The rows of A fall into several groups, which share some directions, and each row is roughly a mix of its group's hidden directions.
A:
[[-15   2 -36 -15 -39 -39 -20   9  -2   5 -14]
 [ 29  16   6 -15 -19   2 -44 -10 -17   5 -38]
 [ 24 -10  14 -25 -29  29  27  26 -29   9  -7]
 [-31  24 -15  39  18  -3  29  -5 -14 -27  12]
 [  5   4  27  30  -7   4  11  18 -16  35  43]
 [-24 -11  42   3 -21 -31  -4  31  -5  24  -9]
 [-12  14   6  19  -6 -36 -34  -9  26  17  36]
 [-26  18 -24  15   2  17  -3  36  14  10  43]
 [ 27 -41  -1   3  45  12  11  -3 -27  -2   7]
 [ -4  -1 -28 -47 -27 -22 -19  15  -4  26  -2]
 [ 11   5   1 -49 -10 -43 -16   6   4  25   8]
 [  4  -5  -8 -30 -38  39   1 -15  11  -4 -35]
 [  4 -10  14 -37  -9  14  17  -9 -44 -18 -32]
 [ 21 -10  14 -44  -2 -35 -23   4   6  30  14]
 [ 20  22 -23  38  -9  17   6  13 -22 -10  39]
 [-20  19   5  26  21  23  38 -24  -7 -31  10]
 [ 34  17  19   7   5   4  -8  35  20  10 -43]
 [ 19  24  30  -2 -12  -1  15 -20  26 -23 -41]
 [-29   3 -16   4 -16  39  16  18 -39  -3 -24]
 [-14   6 -25  24  22  44  12  35 -18   7   3]
 [ 13 -42  24  17  25  -3 -34   7   9  25 -14]
 [ 13 -40   3  -4  14  -8  15  14 -22 -20 -47]
 [-28  30 -17  31  26   7  33   6 -17 -18  13]
 [ 41  -9  -2   6  -4   4 -12  12 -48 -15 -31]
 [ 30 -24 -21  -8  43  -3 -12  -1 -32  23   0]
 [-18  -3 -29  32  19  17 -11 -35   2 -18 -32]
 [  7 -29  22  44  26 -21 -18  -1  -3  -1  29]
 [ 48 -17  -2 -22   8  39  24   2   7 -16  -1]
 [-17 -40  20 -29  17 -24   2   4   2  -4 -39]
 [-29  -4 -45 -33 -23 -14  -6   3 -18  14  18]
 [ 14  -6  40  -2  17  37  21 -36   9 -14   6]
 [-24 -28  30 -22   9 -13  29  -7  25  18 -29]
 [  0 -42  25   1   6 -19  23  26 -23  -1 -32]
 [-27  -6  33 -12  12  -4  21 -10  22  38  31]
 [-37  14   9   5 -23   3  -2 -35   2 -36 -29]
 [  1  -4 -29  13  -3  40   0  32 -28  28  17]
 [-10  35   4  11 -23  15  -6 -19  44  27  16]
 [-20   6 -37  36  15  20  -2  32   7  21  18]
 [  8  10   0   5 -31  -2 -28  -1  23   0 -55]
 [ 21  38 -18  25 -28  10 -19  12 -26  -9  24]
 [ 34 -20  13  13 -21   9   8 -32   2   0 -45]
 [-33  23  15   8 -38   9  20  12  31 -24  -3]
 [ 33 -14  32  -4 -18 -28  -8 -37   3   4 -25]
 [  7  -7  34  12 -15 -13   4 -48  19 -31 -10]
 [  4 -21  25  27  22  12  10   2  11  39  36]
 [ 32   3  12 -16   4   4  14  13  48 -13  35]
 [-16 -32  -8  -8  34 -17  19  19 -28 -25  26]
 [ 25  -1   8  -3 -42  28 -24 -20 -11  11  33]
 [ 40 -15  19 -46   8 -10  -1   2 -27   9  18]
 [ -1  10  14  23  31 -53  -1   7  -4  -1  30]
 [ 33 -28 -20  24  31  27 -13 -16  19  -4 -18]
 [-23 -12  -6 -26  32 -14  13   2 -22 -16  45]
 [  4 -11   6 -11   1   5  40  38 -25  11 -38]
 [ 27 -15  12  -1 -37  28  18  13 -30  20 -23]
 [ -1  12   2 -41   6   8  -2  22  -4 -10  55]
 [-25  37 -29  20  20   7  27  28 -17  -8   0]
 [ 47  -5  18 -24  -7   3   1   5  25   3  41]
 [ 10 -17  35  17  41  -5   1 -12  -4   3  42]
 [ 23  -8   9 -35  15   4  -7 -44  -1 -38  -3]
 [ -3 -10  -8  30  31  46   3  30 -15  10  12]
 [  1  -2 -26  31  17  22 -16 -40  26 -23 -10]
 [  0 -37  20   2   5 -13  41  22 -20  -5 -32]
 [ 23  30 -14  25 -30   4 -24  19 -34 -11  10]
 [ 30  18  44   0   7  10  14 -14  25 -15 -31]
 [-28  30 -45 -17 -24   5  16  12  -9  -5 -20]
 [-28  29   6 -35 -25 -26  11  10 -29 -12  15]
 [-30   4   4  -3 -30  22  15  -3 -36 -14 -39]
 [-19  -3 -20  38  18 -22 -32 -30  -6  13 -20]
 [ -9  24 -26  18 -30 -10  -1  19   8 -15 -47]
 [  4  -1  35 -23 -13 -30  -1 -37   3 -25 -26]
 [-17  -1  34  25 -32 -18  21  34  -1  23  -4]
 [ 31  37  12   1 -35  14 -25 -10 -19  21 -12]
 [-32   5  -5 -24  19   3   5 -29  46   9  22]
 [  5  -5  -7  -6 -17 -21  -2  28 -41 -34 -33]
 [-33  -8  -1  -8  14  -7  55   5   6  -7  30]
 [ -6 -23  -1  44 -18  36  -3 -18   5 -26 -20]
 [-28  34 -40  15   5   3  20  31 -16  -5  -8]
 [-15   0  24  -6  -4 -40 -10 -37 -10 -14 -37]
 [  9  10 -18 -54 -17  -9 -12  24   1  31 -11]
 [ 23 -19 -19 -17  16  -4 -17   1 -35 -34 -32]
 [-42  13   8 -46  -6 -23 -10 -13  25   1  -2]
 [ 25  -8  -2  24  18 -11  -6 -35  48 -13 -13]
 [ -4   6  36 -12 -35  -6  32   2  15 -22 -33]]

One row of each group comes first, with its name. Which group is each row after those in?
[ 24 -21  -1 -21  46 -20  21   8 -11  -1 -30]  <15>
[ 15  40  17  17   2  -8  17  10  20 -19 -44]  <122>
[-31 -12  37   0  -5 -11  25   4  33  35   2]  <34>

[ -8  16   0  10  11  17   3 -18  25  25  55]  <34>
[-34   9   9 -14  16 -21  33  21   4 -25 -35]  <15>
[-10   6  10 -16 -20 -42   9 -47   8 -23   8]  <122>
[  5  -1   9   6   8 -12  -2 -44  38 -36 -24]  <15>
[  3  -6  19  30  41 -30  -3   8  -9   4  39]  <122>
[ -6  12   7 -49  17  -7  -2  11  -4 -22  44]  <15>
[ 13 -17 -33  14  53  -3 -20 -22  -7   5  -8]  <15>
[ 24   6  38 -29  37  19  16  -6   3  15  20]  <122>
[ 25 -44   2  34  15   2  -2  22  -7  -6 -33]  <34>
